0: [135  89 162 138 167 138 179 176 119 202 106 121]
1: [136  88 161 140 165 137 182 178 123 206 106 121]
2: [134  89 163 141 148 126 165 167 115 208 130 130]
3: [135  89 164 141 147 113 141 143  69 188 137 143]
4: [136  89 163 140 157 138 182 180 129 208 110 125]
5: [136  88 162 140 148 119 155 157  96 202 122 128]
6: [182 116 192 199 149 111 140 142  67 185 102 122]
7: [135  87 161 141 145 112 142 145  70 191 137 144]
8: [134  89 163 138 152 128 171 172 122 209 119 125]
9: [135  89 162 139 145 111 138 145  68 187 136 144]
10: [134  88 164 138 147 111 138 142  70 188 135 142]
11: [136  88 163 137 145 112 139 141  69 187 132 142]
12: [135  89 164 140 162 137 180 175 124 203 105 122]
13: [134  90 164 139 146 112 141 144  69 189 136 142]
14: [134  90 162 140 164 136 183 179 127 205 107 122]
15: [177 116 191 196 147 112 138 142  67 184 104 120]
16: [134  90 162 140 182 128 162 159  89 191 104 121]
17: [136  87 161 136 147 120 153 157  98 200 121 125]
18: [134  90 160 140 148 117 152 155  91 196 124 128]
19: [135  89 161 139 145 112 139 143  69 187 138 143]
20: [192 123 194 185 147 110 139 142  65 184 101 122]
21: [162 106 180 180 147 110 139 141  66 185 104 123]
22: [185 118 191 185 147 112 137 143  65 184 102 122]
23: [134  88 163 140 145 110 139 147  74 191 142 143]
24: [137  89 164 140 152 127 164 165 109 204 114 122]
25: [133  88 163 139 156 135 179 177 122 208 108 122]
26: [134  89 162 140 147 122 159 161 103 201 121 127]
27: [133  90 163 139 154 127 167 168 107 203 108 122]
28: [134  89 163 140 150 124 161 164 105 203 113 125]
29: [201 125 199 179 145 109 136 144  66 185 104 121]
30: [134  88 164 141 147 113 142 147  78 193 139 139]
31: [172 111 188 188 147 110 139 141  66 186 102 123]
32: [207 131 201 180 146 113 137 142  67 185 105 122]
33: [136  90 162 140 168 120 150 152  79 189 102 120]
34: [136  89 163 139 155 134 177 176 125 206 114 123]
35: [135  89 164 139 144 113 143 148  77 192 142 140]
36: [174 112 187 191 147 112 138 143  67 184 104 122]
37: [137  86 162 140 165 128 159 158  91 192 104 121]
38: [136  89 162 140 181 125 160 157  87 188 102 120]
39: [136  88 161 139 146 113 142 146  74 193 138 140]
40: [134  87 163 138 146 119 148 154  89 198 126 130]
41: [136  89 160 138 152 131 174 174 125 208 115 126]
42: [134  89 163 139 146 112 140 143  73 188 138 142]
43: [188 122 193 193 146 111 138 142  64 186 105 120]
44: [135  90 161 138 178 126 163 161  90 189 106 121]
45: [133  90 163 139 145 111 139 144  71 188 138 141]
46: [135  91 161 141 146 116 145 148  81 193 133 135]
47: [172 112 187 187 148 113 136 141  66 186 104 121]
48: [135  89 162 139 170 135 175 170 112 199 105 121]
49: [135  89 161 139 160 137 182 179 128 206 107 122]
50: [171 111 185 186 147 110 137 143  66 185 102 121]
51: [196 123 196 189 145 111 140 143  66 185 103 123]
52: [200 128 199 187 147 111 139 142  67 183 104 122]
53: [137  89 164 140 164 135 181 177 123 204 107 122]
54: [135  90 163 140 147 113 141 147  75 192 137 138]
55: [134  89 163 139 172 135 175 171 108 197 106 122]
56: [156 100 176 174 150 110 138 142  68 183 105 122]
57: [195 124 195 186 145 110 139 140  66 185 103 123]
58: [135  87 161 138 148 124 162 162 101 202 114 124]
59: [134  90 163 143 182 121 154 155  81 189 105 120]
60: [134  88 161 142 159 137 183 181 131 208 112 122]
61: [137  88 163 140 147 123 156 160 101 201 118 125]
62: [215 135 207 185 147 111 140 141  66 186 103 121]
63: [137  89 163 141 146 118 153 155  95 199 119 127]
64: [135  89 162 139 150 122 158 161  97 200 112 125]
65: [211 132 204 183 145 110 140 142  64 184 104 121]
66: [135  90 162 139 147 112 142 147  77 192 134 137]
67: [134  88 163 139 160 136 181 180 126 205 108 122]
68: [135  89 163 138 151 134 174 176 128 211 120 126]
69: [201 127 199 192 145 110 137 143  67 185 104 120]
70: [135  88 160 139 159 136 183 180 134 210 114 124]
71: [134  89 161 138 148 120 154 158  98 199 121 127]
72: [134  88 163 139 154 133 176 176 127 211 119 127]
73: [220 139 207 188 147 110 138 141  67 186 104 121]
74: [135  88 164 138 147 114 141 147  74 191 140 142]
75: [135  88 162 138 153 132 179 176 130 211 115 124]

[132  89 164 139 156 129 165 166 106 198 105 120] 27 24 28
[135  89 163 139 154 127 166 165 108 199 108 120] 27 24 28
[134  88 160 140 176 133 172 168 105 197 104 120] 55 48 0
[136  89 164 139 154 134 180 179 128 211 114 124] 75 34 4
[136  89 159 138 152 131 178 178 128 210 117 123] 75 41 72
[136  87 162 138 166 127 162 159  95 192 103 122] 37 44 16
[135  88 163 140 149 123 158 160 100 200 116 125] 61 64 58
[134  89 162 140 147 117 153 155  93 200 127 129] 18 5 40
[135  87 165 140 147 121 156 158  98 200 118 125] 61 71 5
[136  88 161 140 181 124 159 157  87 191 101 120] 38 16 44
[135  89 162 139 169 138 179 174 116 201 104 118] 0 48 1
[135  88 162 139 168 136 179 175 117 200 104 119] 0 48 53
[135  90 163 137 169 139 182 177 121 202 107 121] 0 1 53
[154 100 176 173 153 110 138 143  66 185 105 122] 56 21 50
[137  88 162 140 147 117 152 153  93 197 124 128] 18 63 40
[134  89 164 139 150 131 172 172 123 211 119 125] 8 68 41
[147  95 171 163 153 111 137 143  67 186 105 122] 56 21 33
[136  90 162 139 172 138 179 175 116 200 106 121] 0 48 55
[136  88 162 139 147 117 148 151  88 197 127 130] 40 18 46
[137  92 162 140 169 136 175 174 114 198 105 124] 48 55 0
[164 107 181 184 149 111 137 144  67 183 101 122] 21 50 47
[136  89 163 139 148 119 157 160 102 202 121 128] 26 61 71
[135  88 163 140 146 118 152 156  95 201 127 129] 5 18 40
[188 121 195 191 145 109 138 142  66 185 104 120] 43 20 51
[135  90 161 138 149 123 157 159 100 201 118 125] 61 26 71
[136  88 161 141 180 123 153 152  81 189 105 121] 59 38 33
[135  90 164 141 181 129 165 159  93 190 103 122] 16 44 38
[189 121 197 196 147 111 136 142  66 185 104 121] 43 51 6
[150  96 174 171 154 112 137 142  67 185 103 123] 56 21 50
[134  89 160 139 176 136 176 169 109 196 104 123] 55 48 0
[135  87 163 138 147 115 145 149  81 194 133 135] 46 66 30
[203 128 202 195 146 111 137 141  67 184 103 121] 69 52 51
[137  88 161 140 145 119 155 160 100 202 138 134] 5 71 26
[136  88 163 140 158 130 171 170 109 201 106 120] 27 24 48
[134  90 163 140 149 126 162 164 105 200 112 124] 28 58 24
[164 107 184 178 147 109 138 141  66 183 102 121] 21 50 31
[135  89 164 138 152 131 174 173 121 209 118 125] 8 41 72
[135  87 164 140 147 115 148 151  87 197 131 133] 40 46 18
[135  89 163 140 151 123 161 162 104 200 112 122] 28 58 64
[135  86 164 138 147 112 140 148  78 192 133 135] 66 54 30
[137  90 165 149 172 114 143 145  71 185 103 123] 33 59 38
[180 117 190 187 146 111 137 143  66 185 104 121] 22 36 15
[134  88 164 140 166 121 157 154  84 189 105 123] 33 37 38
[180 116 190 187 147 112 139 141  67 185 101 122] 22 36 31
[135  89 165 142 179 122 152 153  78 188 103 120] 59 33 38
[201 129 201 195 147 112 137 141  66 185 104 120] 69 52 51
[133  90 162 141 155 128 165 166 107 199 107 123] 27 24 28
[136  88 164 139 176 134 172 168 105 196 103 119] 55 48 0
[143  92 167 155 154 110 138 141  66 185 104 121] 56 33 21
[134  89 161 139 148 122 160 160 104 203 133 132] 26 5 2
[135  89 163 141 148 126 163 163 112 208 129 129] 2 26 24
[136  90 163 139 149 123 158 161 102 202 116 126] 61 26 58
[134  87 163 139 175 133 172 167 104 196 105 122] 55 48 44
[136  89 161 141 145 115 146 149  83 196 135 134] 46 66 30
[135  90 164 141 169 120 148 151  77 188 104 122] 33 59 38
[134  89 161 139 147 122 154 161 105 205 142 138] 2 26 5
[136  90 162 137 148 124 163 164 106 202 109 122] 28 58 24
[136  88 163 139 179 127 159 158  87 189 102 119] 38 16 44
[135  88 161 139 146 120 148 155  90 197 126 132] 40 18 63
[135  86 164 140 152 133 178 176 129 211 114 125] 75 72 34
[135  89 163 139 162 126 161 159  94 192 103 122] 37 44 64
[164 108 181 181 149 112 138 142  66 184 104 120] 21 50 47
[134  89 163 140 156 128 167 167 108 198 106 122] 27 24 28
[186 119 193 184 149 111 136 142  66 185 102 122] 22 20 43
[136  88 163 139 177 133 171 165 102 194 107 121] 55 48 44
[133  88 162 140 154 128 168 165 107 200 109 122] 27 24 28
[135  90 164 137 154 129 166 166 105 200 109 121] 27 24 28
[134  90 163 140 180 130 171 167 102 194 104 122] 55 48 44
[135  90 160 140 177 130 169 164  98 193 105 120] 44 16 55
[135  90 162 139 147 117 153 154  91 198 125 127] 18 40 63
[135  87 164 141 175 131 168 164 102 196 104 122] 55 48 44
[136  89 163 137 149 128 170 170 122 210 126 129] 8 2 68
[134  88 163 137 148 116 148 150  87 197 130 132] 40 46 18
